One vector is turned by the same rotation once a tick. Each row is the vector after some number of ticks, and that number follows the row.
The counts run from 0 to 593.
[  5  -6  14 -12   6   4  13  -8 -10  -2  12  23   9  -1 -16  -5  14  -1
  22  18  24   7 -20  16  24  -9 -12  -6   9 -38   4   0 -19 -10  12 -25
  -4  15  -2 -11  10 -13 -17]	42
[  5  -2  -9  -7   5  -1 -27   2 -35   0 -20  28 -11   0  -1  -9 -12  -5
   6   6   6  10 -10  -1  26  16  13 -26 -20   5   9  -9  -6 -16 -25  -8
   1  11  24  -8  24  -1  15]	128
[ 17  -6  15   7  23  -5  -5  -2 -11   6 -22  22 -19  10  11 -16   3  -6
   0  20  -1  -9  -5   0  17  31  -3 -15 -10 -23   3  29 -12 -21 -16 -16
 -18  17  -7 -14  15   6 -13]	576
[-21 -11  -9  -8  12 -10   1 -28 -35   1 -27  10  -6   7   5   2  21  12
  19  -4  14 -12  -6 -18  26   6 -11 -21 -19 -11   5  11  -7   3 -11  -2
   4 -11  30  23  20  17   4]	232
[  5  16  21  -2  35   9   3 -13   0  12  12  19   0 -22 -20  14  -7  13
  11  -4  17  -7  10  -6  26 -13 -13  10  -3  34   5  13  -5   2   6  23
 -15  -7   8  -9  -7  -5 -18]	342
[-31 -19   6  -5  23  18  -8 -25 -37  -1  -3  17  -7   9   7  -9  10  15
  12  -1  14   1 -18  -5  37   1 -17  -4 -19  -8  13   1 -17   8  -6   2
   1 -20  29  10  16  20   4]	233
[-12  17  15   3   6   0  24  -4  25  21   0  11 -24  -5  -2  18  -7  -7
  39  13  14   7  23   8  -4   5   0  16  14   0  13  29  -2   0   5  14
  -4  -7  12  -2 -10  21  -7]	447
[-37   5  16  14  -5  23  28 -12   4  23  -4  17 -18 -11  -9  -6   1 -13
  19  11   2  11   0   1   7 -16  12 -23   8 -25  15  18 -14   9  -5  -4
 -14 -13  -8  -4   2  11 -21]	224
[ 15  -1  16 -14  10  -6  -2  -1 -23  -5 -36  14 -34   4  -2 -18  15   6
  -2  10  12 -15  -3   9  12  -1 -14 -14 -11 -13  18  15 -23   6  -5  -7
 -21 -17  11  -6   9  -2 -33]	290
[  2  -1  -2 -16  21  -2   0 -13 -30  18  -4   3 -12 -22 -18   5  -9   3
   2 -14  14 -25  21 -11  19  -7  19 -14  -8  24  -3   5 -13   3   3  -4
  10   4   6  -5 -20 -16 -18]	593
[ 15  25  11 -17 -13   8   4   6 -25   1 -10  10   6  -5  19   3  18  13
   5   3  -3  -6  37  -8  21  11  -4   6 -23 -22  18  16  -2  14   8  17
 -10   9  12   9  14   0  20]	295
[ -4   8   6   0  14  30   1  17 -10  16   3  27  -2   3  17  -9  16   9
  -6  27  -3  12 -10   6  21  16  -7 -23 -28 -20  25   4 -12  -6  -7  -7
 -32   0   7  13 -14   7  -5]	349
[-12  10  -6 -25  15  20   0  -8 -25  -8   9  24  -9   0  14  -7  20  10
  10  15   2  -1  -1  14  18   3  14   6  12 -27 -13 -26 -15  -3  -3 -15
 -12   7  16  -1   4  21  17]	376
[ 26  -8  19 -22  20 -22 -11  -4 -11  -1   0  15   6   6  12  -3   1 -11
  19  -6  34   5   0  15   7   8 -10   3  12 -31  -1  10 -18 -24 -10 -18
  -8   8   3 -18  20   8  -9]	213
[-19 -29   8 -15  19  10  19 -12 -13  12   7  12   5  14   6  -7  -2  10
  -6  -3   2 -25  13   0   4  14  -4 -29  -9  13  21  20 -18  -1  -7  11
 -19  -8 -19  -5 -16  15 -12]	59
[ 26  15   5  11   4  23   3  16 -35   5   9  14   4  -6  -6   1 -26  -2
   9   2  23  12   8 -20  20  -6  18  -3 -13   4  -1  13  -5  10   7  15
 -15   5 -16   7   5 -13 -20]	409
[ -3   7  -4 -14  18  28   3 -19 -27   8  11  15  15  -4   2   6  -4  15
  16   1  11  -4  17   5  25   3   6  29  17 -13 -15  -4 -22 -12  10   5
  15  -4   5  23  15  14  -1]	153
[  0   5  14  -1  17   4   1 -12   1  20  25  15   1   3  -6  11 -26  -6
   4 -16  30  13   5  -2   5   3   3  -5 -14  16  22  23  14   0   1  36
 -30 -23 -18   6  -4   2 -16]	55
[ 25   6 -15 -22   9  -4   6  15  -8   5  26  31   4 -14 -12   0  17   8
  31  12  20   6   7  -1  28 -21  12   3   5 -14   1 -22  14 -13   4   3
   5   0  11  -1   2  13 -12]	150
[-10  10  19  -4  10  -6  -3  -7 -29  14 -16  20 -14   0  21   3   2 -28
  13   8   3  -6   6  -5  26  16  14  -4  -2 -19  17  20   0  12 -24 -19
  12  13   2  -3   4  -8  28]	299
[-12  -8   7  -8  21 -14   9  -3   8  26   3  10  -8  -1   9  -2  12 -18
  16  -8  17  -7 -23   2  12   9  -5 -24   3  -7  10  19  15 -23 -24   0
  -8 -29 -10  11  -9  29 -21]	281
[  9   9 -14 -20  15  -1 -13  17 -16  25  -1   6  -4 -16 -13  17 -12   3
  24   1  11   1  24  -2  37  -9  24   6   3  18  -5   6  -4 -14  -1   1
  33  12  28   0   5 -10   7]	486
[ -3 -28   6 -20  -3  12  10  -8 -38  -9   4  13   5  20  -1  -1 -20 -10
   2  -9  21  -1 -11  -4  -1   8  26 -22 -20 -10  16  10 -11   0 -10   3
 -29   4 -23  -1   2  -1   5]	413
[ 28   4 -18  -6  28  -3 -15   8  20   5  -9  24  -3  13   6   0  -2  11
  15   2  31   2  32   8  10   0   2  16   4 -15 -15   3 -21 -10   4   7
  -1  -4  30  12  25   5 -14]	209
[ -4  -9 -12   0  11   6  10   3  24  17   9  19 -15  24   2   3  -1  11
  13  10   9  10  10   5  -6  21  18   9  -8  -1  18  29  12 -13  -2  27
 -15 -23   0  -3   3  22 -15]	389
[ -5   4  16  10  23   8  17 -28  -5  13   6  15 -10   7 -12   1 -16 -17
  10   6   7 -11  10  -9   4   4   4   0  26 -14  -8  22  -5  -4   1  -4
 -15  20 -38   4  15  10 -22]	221
[-19  11  10 -26 -12   3 -16  10 -20  10  -5  11 -20  -1  25 -25  -4 -31
 -16 -13  22  17 -15  -1   9   4  11   0 -10 -14  13  14  14   3 -10  19
 -16 -19  -3 -14  19   2  14]	358
[  8  12 -11 -18   2   9  23 -13  -2   3   3   9   2   8   3  29  11  12
  10   9  11  -3  18  20   7  25   9  -1  -3 -43 -21  26 -25 -11  15 -15
 -11   8   8  -3   8  -1   2]	268
[ -4 -27  -6 -24  37  -6  -8 -12 -17  12   5  -3 -38   2  -2 -13  -1 -12
  -4  -5  10 -25  19  -7  14   4  14 -13  10  14   1  10   6   4 -12  -9
   6   8  -9 -13 -16   2 -18]	365
[  2  21   8 -16  21  13  -7   6 -17   3  25  17  -2   0  -6  -1   1 -13
  -8  11  23  21  -6  14  30   5   0 -13 -12   2  13  -8  -5   7   0 -12
 -18  19   7   0 -24 -40  -2]	15
[ 18  -6   3  -2  29  -4 -15 -10 -29   6 -13  25 -11 -12  -7  16 -16  -5
  19   5  18 -19 -11  10  21  12  23  19  18   0  -3   1 -15 -33 -11 -18
   8  -4   8  -3   5   9  -5]	155
[ 21  -1  -3  -4  13  20 -12   6 -36   7 -33   7 -16  -3  14 -19 -10   4
   3  -1  12 -21  16  -4   5   7  23 -12 -15  -6   0  18 -37   6 -10  -8
   6  -4  10  -6 -14 -12  -7]	183
[  2   7 -23 -16  27   5   8  32  -3  28   3  21   0   6  13  -4  13   8
  -9  11   7 -19  33   9  14  10  23  -2  -6 -10   7   1   4 -12  -6   8
  21   8  15  14 -21  -1  -9]	429
[ 19  20   7 -39  22  -9 -13  29  11  21  10  12  -6  -1   5   3  17   1
  14  22  12  16   3  26  20  13  -9  12   4 -16  20   2   9 -25 -10  -7
  -6   5  14   4  -5   2   0]	321
[ -9  38   3 -16  24  -7   6  14  20  31   4  21 -12 -18  -1  14  15   2
  21   0  11  16  12  26  11  -7  -5   6   9   3   4   0  -4 -24   0  -2
  -4  -3  29   3   1  12  -9]	93
[ 16  -9  -2   8  -8  11   7  -5   2  18  -2  29  10  14  -3  -3 -32   9
   3   0  15   9  15  -1   8  -1  13  14 -11 -15   8  32 -22 -17  11  25
   7 -11  -8 -20  32   0 -19]	104
[  4 -15   5 -13  -6  30  16   6 -34   3  -3  -4  -1  10  15   9 -17  -8
  15 -12  20  -1   8   2   4  11  27 -26 -25 -20   1  28 -14  11   1   1
 -22   1 -16   7   5  13   8]	412
[-18 -11  -1 -42  10 -16   5   1 -26  -2   5  22  -8  -9 -11 -11  16  -6
   8   4   8 -14   0  -7  29  -9   9 -22   2   3  17 -25  14  -6 -11  -8
   7  20  11  -6   2   7  10]	481
[  0   8   1 -18  13  15  -4   6 -13  21   7  30   9  -6 -11  20 -32  -4
   0  -3  16  -3   8   2   9   3  25  29  19   5 -24   6  -3 -34   4  13
  -1   3 -10 -13  20   0   3]	382
[-16   6   8  15   8  12   2  -7  17  16  21  53  10   5   6   3 -14  -1
  -7  15   3  23  -1  -3  10  -2  13  24   0  -7  -4   0   5  -3  -3  23
 -17   5   2 -27  16  14   7]	274
[-19   8   8 -22   8  -8  33 -10   5  26  -9  11 -19  -3 -14  18  16   4
  17   2   8 -27  -7   3   5   1  -7 -28   2 -23 -13  32  -6 -13  11 -28
 -18  -5   2  -5   1  13 -20]	451
[ -1  24 -18 -37  22  11   1  -4   4  27  37  10  -4 -11  -7 -11   8  -4
 -12   0   1  19  23   3  31  -9  -9 -10  -5   9   1  -3  10 -16   1  -5
   1  18   5   8 -12 -14 -15]	427
[  4  11  13 -48   4   8  -7   7 -33  13   4   1   9  -6  -4 -18   6  -5
  -8  -7   3  -7   2  -1  32 -13 -18 -18  -8 -10  -4   0 -14  -8  -3 -19
   0  22   0 -14  17  -4   4]	69
